In the rows, 128 means zero.
Where one turn sends some rows of the set: a few examples, then the rows asked:
z993: [145 109 104 149 130 144 121 126 108 105 118 105 125 101 111 132 140 184
 124]
z679: [121 149 139 183 114 142 128 164 103 124 143 151 136 140 141 136 175 141
 146]
z223: [145 139 112 166 128 118 137 120 114 105 101 107 138 139 113 122 121 172
 166]
z166: [150 128  92 177 130 119 119 126 142 117 124 109 155 110 129 121 144 159
 147]
z409: [134 144 106 151 103 108 154 114 138 116 102 100 142 118 139 107 116 165
 125]
z554: [125 153 143 173 122 133 139 142  88 110 110 134 124 161 120 131 144 162
 171]
z149: [113 150 132 168  93 129 143 153 129 134 142 141 143 119 164 124 172 135
 109]
z449: [115 119 153 146 108 150 136 152  84 119 130 139 117 126 128 149 181 166
 117]
z382: [132 137 159 100 126 123 118  97 128 163 109 134  92 103 118 115 108 101
 134]
z370: [127 142 138 114 141 115 117  99 136 169 112 127  88 112  98 141 111  96
 130]
z387: [143 152 156 124 139 105 123 118 118 161 130 144  93 107 104 124 102  84
 132]
z723: [104 142 129 160 108 122 147 131 131 145 129 110 131 123 180 113 161 124
 100]
z563: [143 128 140 180 140 136 139 157  97 119 141 125 137 160 119 147 151 138
 164]
z257: [128 137 175  98 118 123 126 109 120 165 114 144  93 113 118 125 119  95
 136]
z460: [132 119 127 153 114 144 140 141 125 136 145 150 115 130 159 110 156 172
  83]
z653: [123 142 150 108 128 112 129 108 136 172 117 135  92 114 104 147 116  91
 122]
z265: [152 102 113 148 121 129 143 129 141 132 138 134 131 123 142 114 143 180
  90]
z759: [144 103 131 167 147 136 119 132 109 127 128 147 117 151 129 125 172 185
 133]
z194: [144 136 114 189 137 135 114 147 111 113 133 132 143 134 120 134 159 155
 167]
z545: [106 121 139 136  95 140 140 137 108 127 123 126 119 105 150 132 177 163
  88]
z470: [108 138 159 169 115 129 149 154 103 139 138 132 131 155 158 138 177 123
 134]
z520: [147 136 163 107 135 135 117 114 112 151 121 143  92 117  95 127  98 104
 155]
z161: [131 146 138 122 147 125 112 108 124 161 118 134  81 117  91 144 105  97
 139]
z131: [131 137 103 164 102 116 137 130 151 130 129 115 156 101 157 114 151 146
 110]
z718: [127 119 138 164 131 149 126 143 105 134 138 159 105 146 150 117 173 175
 110]
z478: [136 132  92 165 127 124 135 119 142 129 127  88 138 109 158 104 124 140
 112]
z168: [131 148 150 119 139 132 121 122 119 163 126 145  82 125  90 151 107  93
 137]
z455: [136 136 179 103 124 130 125 119 111 159 121 151  94 123 103 132 114  98
 149]
z446: [103 165 154 160  94 135 154 150  96 123 117 143 119 152 152 123 154 148
 134]
z945: [137 150 160 127 145 100 116 110 118 164 122 143  91 109 107 124 115  84
 139]
z844: [124 147 157 112 128 122 130 121 124 168 126 145  88 123  99 153 115  88
 126]
z169: [140 146 163 125 142  96 122 111 118 163 123 142  97 111 103 129 114  84
 139]
z224: [145 146 160 124 139  99 126 116 120 161 128 143  99 109 101 130 106  84
 135]
z769: [140 112 131 155 128 153 123 147  85 104 127 127 121 126 102 148 159 179
 139]
z418: [109 159 131 147  82 118 163 130 126 127 112 121 131 126 164 109 136 151
 105]
z611: [145 138 151 104 134 129 113 101 124 154 114 133  90 106 104 116  95 105
 146]
z10: [138 154 156 128 143 106 116 115 115 162 127 144  89 107 107 122 107  83
 133]
z810: [126 114 108 138 108 135 130 119 123 120 116 105 123  89 139 121 151 175
  92]
z42: [159  92 116 158 142 124 130 123 131 126 129 132 132 135 124 122 153 188
 121]
z68: [159 124 100 177 148 133 130 135 121 114 135  96 142 132 120 126 117 148
 153]

z520 goes to z257
z42 goes to z718
z679 goes to z131
And these:
z161 goes to z844
z945 goes to z387
z409 goes to z554
z723 goes to z68
z810 goes to z769

Where one turn sends some rows of the set: a few examples, then the rows asked:
z750: [114 149 132 104 132 131 143 109  78 124 130 135  74 104  83 100 154]
z781: [134 170 155 120 110 169 108 110  88 125 146 141  89 105 118 117 156]
z247: [114  92 150  96 147 110 149  99 138 121 159 152 105 118  92 138 146]
z333: [ 98 161 124 139  86 139 114 128 112 125  90 125 129 112 149 126 135]
z107: [100 133 114 180  99 132 133 132 136 100 101 115 105 109 129 152 131]
z423: [118 129 131 162  96 155 129 136 131 109  83 106 116 115 136 122 134]
z441: [109 110 104 162 107 117 105 117  99  99 129 162  96 128 110 104 156]
z973: [112 121 140 110 158 116 149 107 114 152 128 110  78  96 126  91 166]
z41: [103 118 149 176  95 151 116 127 132 121 102 133 102 121 163 122 133]
z109: [129  91 106 163 108 131 117 122  85 110 154 139 114 130 115 135 151]
z619: [148 173 151 112 107 155 120 117 102 137 133 143  65 123 122 120 157]
z930: [149 155 157 129 130 128 119 121 119 163 151 124  85  88 151 116 161]
z927: [109 113 138  96 116  97 164 138 121 129 157 160 109 116  88 153 140]
z624: [109 162 127 169 102 152 113 117 119 126 104 118 124 119 139 121 123]
z817: [ 98 149 180 105 128 114 151 128 161 117 101 134 108 110 132 143 124]
z650: [108 112 156 106 141  90 140 116 114 117 172 167 108 126 111 157 141]
z348: [124  98 100 167 111 117 134 116 121 104 147 148 106 125 118 164 159]
z294: [ 95 133 161  80 120 131 139 132 155 132 132 117 125  98 144 150 136]
z602: [ 88 129 158 112 116  98 158 130 151 150  96 126 107 129 145 137 136]
z412: [124 104 127 162  94 149 121 136 101 101 164 165 103 107 106 138 139]
z482: [ 83 140 169 127 107 113 140 120 152 110 103 123 105 108 127 176 123]
z588: [133 142 164 127 136 151 114 105 122 153 143 115  96  98 160 108 169]
z996: [107  82 143 103 140 110 128 122 139 105 170 155  93 112 105 130 155]
z612: [ 95 138 174 103 127 127 140 111 156 144 117 103 126 105 134 144 123]
z144: [120 112 146 123 146 117 145 111  96 152 135 110  72  74 131 103 148]
z25: [119 129 139 104 121 145 147 105  78 124 117 131  50 108 102 106 144]
z55: [128 115 102 162 122 135 122 104 102 102 145 165 102 134  95 115 148]
z227: [109 103 152 117 119  98 143 103 138 112 150 157 105 124 116 187 149]

z41 goes to z602
z750 goes to z781
z624 goes to z612
And these:
z227 goes to z348
z650 goes to z109
z333 goes to z294
z930 goes to z144

Where one turn sends some rows of the set: a few examples, then the rows asked:
z580: [135 123 123 130 207 138 147 132 147 110 122 106 109 134 145 118 138 167
  98 141 109 110 142 138 123 141 139 122 121 178 107 159]
z264: [136 122 117 133 211 133 136 133 139 115 130 104 119 128 148 115 132 166
  97 129 102 118 127 140 136 144 145 114 128 169 102 163]
z58: [122 125 147 125 115 143 122 104 140 139 179 121 102 146 122 162 135 105
 111  99 149  98 113  63 130 127 142 156 115 161 110  97]
z389: [109 147 146 109 185 161 128 134 119 139 108  97 109 127 141 158 112 176
  87 131 145 151 134 118 131 124 145 121 168 166 129 168]
z541: [145 101 115 165 188 137 145 159 125 102 156 119 124 103 138 122 108 137
 125 133 124 144 127 120 113 155 123 125 117 185 113 153]
z802: [124 103 111 153 200 139 127 136 128 137 143 111 129  92 132 147 105 143
  91 144 141 143 154 138 111 119 111 104 152 167 138 137]
z840: [118 144 140 146 130 124 110 137 160 156 165 127  48 143 131 148 135 130
  99  86 167 134 113 118 121 103 127 133 187 131 100 139]
z692: [111 124 148 120 126 153 125 121 132 159 167 117 134 159 133 154 122 116
 131  97 135 108 118  67 126 120 149 176 130 155 119  92]
z476: [135 140 126 146 117 139 102 109 138 170 157 143  88  82 145 132 126 112
 129 125 162 115 124  94 134 163 143 141 183 170 112  95]
z193: [131 116 139 116 132 113 142 118 106 153 144 135 114  86 145 109 162 139
 143 121 137  84 137  94 122 161 139 156 132 149  99  81]
z906: [104 107  93 143 112 117 150 128 165 161 120 129  65 115 125 135 144 153
 111 101 125 119 109 159 106 164 123 128 168 121 120 118]
z110: [142 142 145 124 180 149 144 153 112 111 121 110 112 134 141 129 125 171
 130 115 124 152 113 114 125 158 161 146 135 188 115 180]
z70: [133 144 153 118 177 159 152 151 123 108 113 107 101 140 143 132 125 169
 120 128 130 143 128 108 121 154 155 149 132 192 114 176]
z732: [121 108 107 152 199 136 119 131 123 130 147 110 136  94 132 153 100 153
  93 139 137 141 137 129 123 123 108  92 147 160 122 145]
z293: [107 105 124 111 109 133 160 121 115 160 121 126 124 101 137 128 144 145
 145 115 121 100 120 100 117 180 144 165 129 142 120  84]
z32: [147 101 118 162 191 139 152 154 131 106 148 120 120 106 135 123 118 136
 122 142 127 135 147 128 101 148 122 132 116 193 124 143]
z222: [128 127 136 144 168 152 127 150  96 125 140 117 129 100 125 168  93 157
 126 124 158 176 124 104 111 136 122 125 154 177 134 161]
z651: [117 106 109 125 114 103 145 126 138 167 128 122  61  99 119 133 167 141
  96  86 136 123 109 155 112 157 148 136 163 119 138 112]
z467: [113 120 154 116 145  98 150 147 130 137 151 120  72 146 132 125 171 157
 112  81 143 104 127 119 108  99 122 147 135 109  88 123]
z623: [113 123 121 144 118 131 119 120 180 147 169 116  47 148 124 154 134 108
  75  86 147 120  99 117 131 126 140 127 155 135 110 129]
z995: [127 151 167 113 135 143 111 115 126 154 167 125 107 141 146 137 139 123
 128 106 154  97 125  60 140 120 152 165 145 163  92 104]
z931: [123 124 140 140 170 160 134 156 103 135 134 112 121  98 131 161  92 146
 113 133 163 177 139 107 108 131 128 130 163 180 146 154]
z533: [125 108 135 105 113 117 147 110  98 159 138 127 115  98 118 141 166 138
 132  98 140 100 124 101 112 158 152 164 125 145 137  81]
z135: [109 106 140 112 128 105 147 120 128 143 157 115  88 147 106 162 167 146
  98  76 144 104 120 115 104 100 121 144 118 112 119 108]
z851: [108 125 117 152 130 136 116 128 183 160 167 120  75 172 121 162 122 123
  98  82 138 126 107 126 114 104 128 139 168 132 119 127]
z298: [118 148 137 113 192 148 118 126 110 140 114 102 123 126 135 160 116 188
  98 121 137 149 122 123 134 126 145 113 166 162 125 171]
z539: [ 88 101 135 109 134 114 161 144 131 154 137 107 100 154 124 144 153 157
 109  77 123 114 118 124 107 106 125 152 131  97 114 113]
z148: [127 129 106 155 106 155 114 105 166 166 150 138  98 119 134 146 114 109
 134 119 135 114 108 103 128 178 148 152 165 178 125  98]
z414: [130 125 116 137 101 143 120 109 150 164 150 128  75  98 137 133 135  99
 109 108 142 117 102 103 139 186 169 149 161 168 128 100]
z880: [122 109 113 150 127  95 142 141 141 156 141 137  55  88 130 120 158 145
 114 102 150 121 126 152 103 142 113 123 173 117 107 116]

z293 goes to z539
z995 goes to z840
z264 goes to z110
And these:
z802 goes to z32
z58 goes to z623

